(in the rows, 128 means zero)
Each run below is a few steps of one of 7 hidden systems, one row a step.
Fimet, seq 1 (8 x 18):
[[114 141 167 112 153 114  64 141  99 145 113 141 140 138 149 141 130 129]
 [ 97 128 135 122 138 123 127 129 157 105 119  77 139 104 109 117 145  82]
 [145 150 117 143  58 136 146 120 128 137  91 131 148 138 133 124 115 123]
 [135 102 118 152 150 124 168 135 130 130 167 163 135 154 143 115 115 107]
 [111 120 115 109 119 125  81 160 126 149 157 124 130 140 129 148 115 168]
 [119 130 182 108 162 129 117 134 119 140 105 136 147 112 120 122 134  96]
 [112 112 111 144  94 118 133 138 147 109 107  79 134 115 116 103 137 132]
 [154 158 134 143 109 114 150 121 105 141 117 158 146 143 156 118 100 113]]
veb, seq 2 (8 x 18):
[[155  73 156 150 203 122 142 111  90 111 113 159  83 114 130  98 161 176]
 [137 202 132 124 150  65  84 122  87 114 122 102 113 113 176 120 101 147]
 [143 190 102  99 122 135 181 104 166 124 145 124 111  84 100 144 111  73]
 [138  99  84 112  93 155 119 138 143 151 140 152  77 110  92 155 146 190]
 [150 127 162 124 181 143 102 100  89 132 123 195 109 150 148 155 151 134]
 [100 148 111 122 185  85  87 131 136  92 161  87  99 109 146 134 140 112]
 [126 182 126 101  86 153 106  97 149 122  88 106 123 102 106 161 146 100]
 [142  94  82 158 120 158 158  93 150 100 140 147  89 141 117 141 166 133]]
Fimet, seq 3 (8 x 18):
[[127 159 155  84 208 102 162 124 142 111 133  88  90  37  89 102 125 110]
 [164 152  96 126  51 123 152 117 131 135  64 114  74  61  94 109 135 184]
 [179 132 116 171 171  91 186  99  98 119 125 205  66 108 157  97 134 118]
 [122 141  51 117 136  95  84 137 145 120 182 125  39 100 130 158 140 175]
 [147 176 158  90 157 144  91  97 116 149  90 194  76  86 114 169 164  96]
 [105  84  87 160 124 137 120 101 172  80 101 109  66  98  99 129 209 104]
 [157 178 103 161  80 131  88  71 103 110  87 171 104 165 176 164 152 120]
 [115 121  92 140 180 153 139  89 169  86 193 146 108 157 132 170 161  60]]
gite, seq 4, 8 rows:
[[158 105  93 131  95 168 196  89 154  98 105  85  88  85  73 112 152 184]
 [196 125 140 146 124 159 170  74  72 116 101 152 121 152 141 117 121 215]
 [147 117 127 138 215 120 149  79 104  62 151  82  90 117 138 109 145 181]
 [159 172 124  75 135 164 122  83 119 115 116  95  86  83  93 160 137 198]
 [170 101 131 146 141 167 186  71 125  99  84 147  80  97  95 114 174 145]
 [163 126  92 156 112 122 119  88  93  91 112 110  83 137 149 123 142 221]
 [168 165 133 119 196 150 147  53 103  86 142 142  92 127 140 156 143 142]
 [132 107  85 118 136 157 129  94 151  91 139  95  64  99  90 149 171 182]]
gozo, seq 5:
[[ 90  84 151 116 179  98 154 177 154 126 144  78 138  77  94  78 125 110]
 [125 147 158 119  74  93  99 171 116 176  49 146 124  77 118  97 123 120]
 [145 132 130 172 155  86 196 114 130 103 107 149 107  95 140  76 135  60]
 [110 129  71 139 104  65  91 181 145 158 151 162  66  97 139 128 127 126]
 [126 104 164 112 196 141 141 130 137 149 128 198  96  92 100 134 162  71]
 [ 85  64 113 163 119  99  75 159 146 108  95 103  93 112 122 105 187 132]
 [134 165 160 138 135 122  81 103 106 134  75 193 116 132 158 151 159  65]
 [ 92 100  78 174 136 117 126 117 176  78 159 110 112 147 138 134 169  64]]
zivuz, seq 6 (8 x 18):
[[167 109 115 152 103 189 199  78 134 119 129 176 140 169 123 143 136 112]
 [102  57 106 160 155 121  89 150 120 117 178 139 127 185 157 132 144 163]
 [115 156 193  85 169 154  79 121 104 139 125 124 179 154 136 160 119 115]
 [ 96 103 126 117 127 154 141 121 170  93 120  45 140 103  82 119 154 116]
 [156 141 112 135  52 157 141 110 114 131 105 111 158 158 134 132 105 185]
 [140 110 123 153 181 118 187 119 122 101 184 118 148 159 151 105  99 128]
 [109 125 131  83 142 123  85 174 120 163 172 115 132 123 120 146 100 184]
 [144 126 193 102 161 149 171 117 114 134  91 117 152  93  97  97 124 123]]
gite, seq 7, 8 rows:
[[157  87 144 131 103 164 187 114 116 121  87  95 140 113  90  90 129 199]
 [169 137 161 143 153 117 165  95  74  99  99  98 139 128 148  83 108 191]
 [156 166 128 110 179 109 169  98 112  94 140  76  99  81 121 104 108 171]
 [169 143 128  94 139 144 174 110 120 137 118 132  82  69  89 122 121 186]
 [167  97 137 145 149 123 155 110  96 121  92 153  77  95 118  95 150 186]
 [159 150 125 135 158  97 106  97  86 103 104 128  70 103 149 118 143 187]
 [156 169 110 118 163 122 130  82 122 100 121 143  53  83 123 145 154 135]
 [151 121  84 132 119 142 125  98 133 118 120 161  49 102 110 150 168 166]]
Vamu, seq 8:
[[157 165 143 107 123 152 159  91 117 114 106 100 137 111 115 128 116 150]
 [162 131 116 136 125 144 190  97 124 106 130 115 123 123 118 114 116 158]
 [164 144 121 115 141 132 158 110 104 130 149 139 111 125 131 130 103 181]
 [147 134 142 108 174 125 154 116 113 119 139 115 108  97 115 115 118 162]
 [148 144 126 112 128 127 136 113 120 120 108 105  98  89 111 122 132 175]
 [161 147 130 134 133 121 160  99 114 117 102 138  95  96 124 111 131 140]
 [153 145  93 133 137 115 151 108 127 112 143 133  78 106 129 127 127 152]
 [151 146 122 108 157 131 134 108 120 130 138 156  83  99 119 144 135 143]]
Vamu, seq 9, 8 rows:
[[170 204  81 135 129 114 181  73 136  97 148 140  86 106 143 139 112  97]
 [152 134  88 100 160 169 167  97 152 127 188 163  74 112  97 171 135 143]
 [145  94 147 108 186 166 102  95 103 118 129 155  83 124 112 154 171 186]
 [136 147 146 134 171 122  90  76  98  73  90  90 100 119 145 129 166 155]
 [151 202 111 122 118 138 139  61 133  84 106  93 113 113 135 147 133 104]
 [160 146  96 126 122 177 187  69 149 105 151 143 111 137 112 160 135 115]
 [156 106 118 122 164 173 140  90 112 114 168 152 111 162 129 159 136 179]
 [138 134 160 107 195 145 106  93  94  97 136 102 127 139 135 140 137 171]]
gozo, seq 10 (8 x 18):
[[169 125 154 139 112 130 169 124 111 164  67 215  91  86 113 105 143 109]
 [122  92  95 180 175  63 129 135 125  89 141 125  64 107 151  84 154 135]
 [114 169 134  92 150 104  54 145 126 157 122 172  78  89 128 167 145 101]
 [103  86 129 143 151 154 148 106 173  93 106 119 103  99  87 126 195  62]
 [123 109 100 166  68 120  60 130 120 136  79 170  91 146 149 143 171 142]
 [135 131 137 153 195 138 127  78 118  92 149 172 118 164 161 154 162  67]
 [ 75 100  81 129 107 134  54 150 165 117 165  99 123 159 128 169 156 127]
 [133 118 175 116 127 198 114  99 121 146 103 178 169 172 121 171 153  90]]
zedi, seq 11 (8 x 18):
[[108 128 143 152 158 116 129 109 147  99 104 137 120 114 132 118 169  36]
 [105 134  64 134  81 101  90 152 165 136 138 134  76 104 122 149 145 118]
 [143 104 123 161 112 157 147 111 132 139 117 213 123 163 137 144 154  84]
 [ 92  77  95 148 161 108  74 155 135 115 178 127 106 160 147 141 153 145]
 [115 153 148 108 113 169  75 111 133 141 122 156 158 166 135 185 145  84]
 [ 87  63 108 147 126 153 131 133 173  95 142  81 143 145 105 125 164 108]
 [131 146  94 127  50 152 105 128 132 146 137 132 154 175 141 164 109 155]
 [121  76 144 148 156 159 177 127 135 114 165 125 184 180 128 117 120 108]]
zivuz, seq 12, 8 rows:
[[174 165 137 108 182 146 201  89 117 129 177 170 126 129 130 141  95 111]
 [109  64 104 115 157 119 100 169 139 142 161 131  74  99  99 127 151 191]
 [160 160 198 113 141 136 108 101  72 138  56 151 139 118 141 122 132 149]
 [109 132  92 153 153  84 131 112 153  65 127  64  87  92 132 102 154 111]
 [166 198  98 103  73 145 114 102 116 151 128 158 107 130 133 175 105 160]
 [144  84 120 151 192 140 193 102 139 104 160 166  95 122 116 116 153 104]
 [115 110 121 118 118 118  36 155 104 150 119 147  97 137 140 154 149 191]
 [142 161 182 123 182 145 145  73 114  95  90 126 141 119 132 128 150  70]]
veb, seq 13, 8 rows:
[[133 110 116 153  74 145 165 124 149 129  98 134 139 131 113 114 139 104]
 [130  94 114 158 103 125 129 148 115 143 139 156 144 168 149 120 117 150]
 [113 122 159 124 149 121 122 152 118 148 146 140 172 154 144 123 107 102]
 [102 107 144 124 130 115 131 160 145 132 119  95 149 107 110 100 129 113]
 [137 120 142 145  90 123 141 133 118 136  76 130 140 120 125 100 131 130]
 [141 120 114 160 118 104 160 138 119 132 136 153 130 143 150 102 109 125]
 [121 137 131 115 116 113 121 163 125 161 150 144 150 134 137 127  94 124]
 [118 107 152 117 141 129 141 151 139 152 124 143 135 108 104 114 128 105]]
zedi, seq 14 (8 x 18):
[[146 126 156 117 105 107 134 170 104 191  93 187 118  95 120 103 107 149]
 [126 100 168 161 168  78 115 146  91 125  86 143 119 113 151  75 143 126]
 [112 182 128 130 125  66  76 145 119 131 102 124 108  98 157 122 125  87]
 [120 130 125 143 118 111 154 136 159 137 105 165 105  90 114 113 149  48]
 [121  96  86 157  98  94 103 164 136 149 125 175  76 115 134 121 151 137]
 [130 118 138 160 140 119  98 123 107 137 119 203 121 163 165 142 153  87]
 [ 82 104 113 137 158 108  71 149 150 115 154 124 113 137 137 146 163  87]
 [107 131 116 124  80 157  86 124 156 142 110 151 133 145 119 172 159  82]]

Name the system that made each run.
seq 15:
[[136 130 145 128 169 101 139 153 106 154 162 174 132 137 151 119  97 118]
 [ 97 112 131 107 158  97  91 172 138 143 147 117 110  99 117 121 131 132]]

gite
seq 16 (2 x 18):
[[144 149  82 163 156  74 145 119 123 107 167 156  79 126 167 119 120 114]
 [108 126 110  88 162 128  97 153 155 153 176 154  87 101 105 165 137 120]]

gozo
seq 17, 2 rows:
[[131  96 180 143  75 112  92 153  85 147  16 110 140 104 123  76 145 192]
 [159 205 145 164 161  68 161  81  94  84  95 121 124 115 183  90 110  73]]

gozo
seq 18, 2 rows:
[[136 132  75 137  52 172 146  99 165 119 120 125 118 137 105 159 145 125]
 [148  85  92 159 128 155 170 113 128 115 176 151 134 180 140 133 123 154]]

zedi
seq 19 (2 x 18):
[[131 109  73 102 133 171 136 123 160 136 210 148  94 143 102 181 129 166]
 [124 113 174  84 183 175  67 110 104 135 131 145 129 145 119 176 156 161]]

veb
seq 20 (2 x 18):
[[ 93 170  95  83 100  82  83 178 158 143 144  54 106  65 107 129 100 152]
 [173 135 165 140  81 166 204 101 122 157  56 191 146 113 106 106 128  88]]

zedi
seq 21 (2 x 18):
[[146 122  93 150 124 116 128 124 130 139 132 200  64 117 134 140 153 120]
 [114  90 122 133 190 124 101 125 133 114 153 153  81 122 123 142 171 124]]

gozo
seq 22, 2 rows:
[[113  62 103 198 114  64 144 174 126 118 116 122 115 127 149  55 134 139]
 [147 209 148  98 143  89  84 139  79 159 145 153 139 137 176 148  72 147]]

gite
seq 23 (2 x 18):
[[129 129  50 152  79 133 138 107 163  96 146 103  91 129 123 144 145 140]
 [144 136 122 118 105 183 110 100 119 141 140 170 147 183 137 183 130 138]]

veb
seq 24 (2 x 18):
[[134 113 161 116 161 174  78  80 110 111  85 151 101 131 117 167 193 138]
 [119 121 117 157 146 143 109  66 135  52 103  76 112 142 136 138 185 119]]

Fimet
seq 25, 2 rows:
[[146 112 134 107 148 132 155 134 127 145 118 147  84  71  88 114 137 158]
 [151 113 139 143 126 106 115 130  93 138  80 155  88 104 132 103 147 178]]

gite
seq 26 (2 x 18):
[[114 150 157 129  80 135  51 124 115 145  46 155 134 132 138 149 165  95]
 [112 134 104 175 116 128 148  90 165  77 111 113 130 139 138 125 168  35]]

zivuz
seq 27:
[[138 153 160 142 150 107 140 111  98 107 105 108 153 134 158 101 113 116]
 [119 167  96 123 101 100 130 143 147 130 150 102 131 117 135 130  99 112]]

gozo
seq 28 (2 x 18):
[[144 128 162 109 164 134 191 130 121 132 140 113 152 109 109  99  96 132]
 [126 131 121 121  95  92 128 166 123 143 112  91 125  95 120  93 100 174]]

gozo
seq 29, 2 rows:
[[142 145 165 116 197 128 128 108  99 124 142 150 131 132 145 133 122 121]
 [112 127 112 112 135 136 115 117 145  95 136  60 116 111 107 134 141 156]]

Vamu
seq 30, 2 rows:
[[102 113 100 117 104 126  58 152 142 141 129 125  98 121 119 156 154 154]
 [135 119 141 156 112 162 132  91 127 112  96 156 150 169 140 141 159  83]]

zedi
seq 31:
[[114  82  86 187 107 135 175 123 153  89 172 103 168 194 150 112 122 105]
 [117 140 109  96 106 141 109 170 135 173 203 142 171 175 139 167  71 150]]

zedi
seq 32 (2 x 18):
[[126 111  69  98 178 139  88 120 141 124 206 154  39 115 112 185 159 186]
 [129  93 157 106 152 191  67  93 120 135  87 186  83 128  98 186 208 139]]

gite
seq 33 (2 x 18):
[[ 88 105 110 159 116  90  56 162 118 116 145  98 153 181 176 125 126 143]
 [102 153 153 115 105 148 119 140 148 148 132 135 196 161 134 150 110  44]]

zedi
seq 34, 2 rows:
[[ 87 105 148  96 203 128 129 153 172 134 162 130 109  82  88 135 153  61]
 [124 119 112 118  60 152  69 134 136 152  66 142  88 101 100 155 173 162]]

zedi
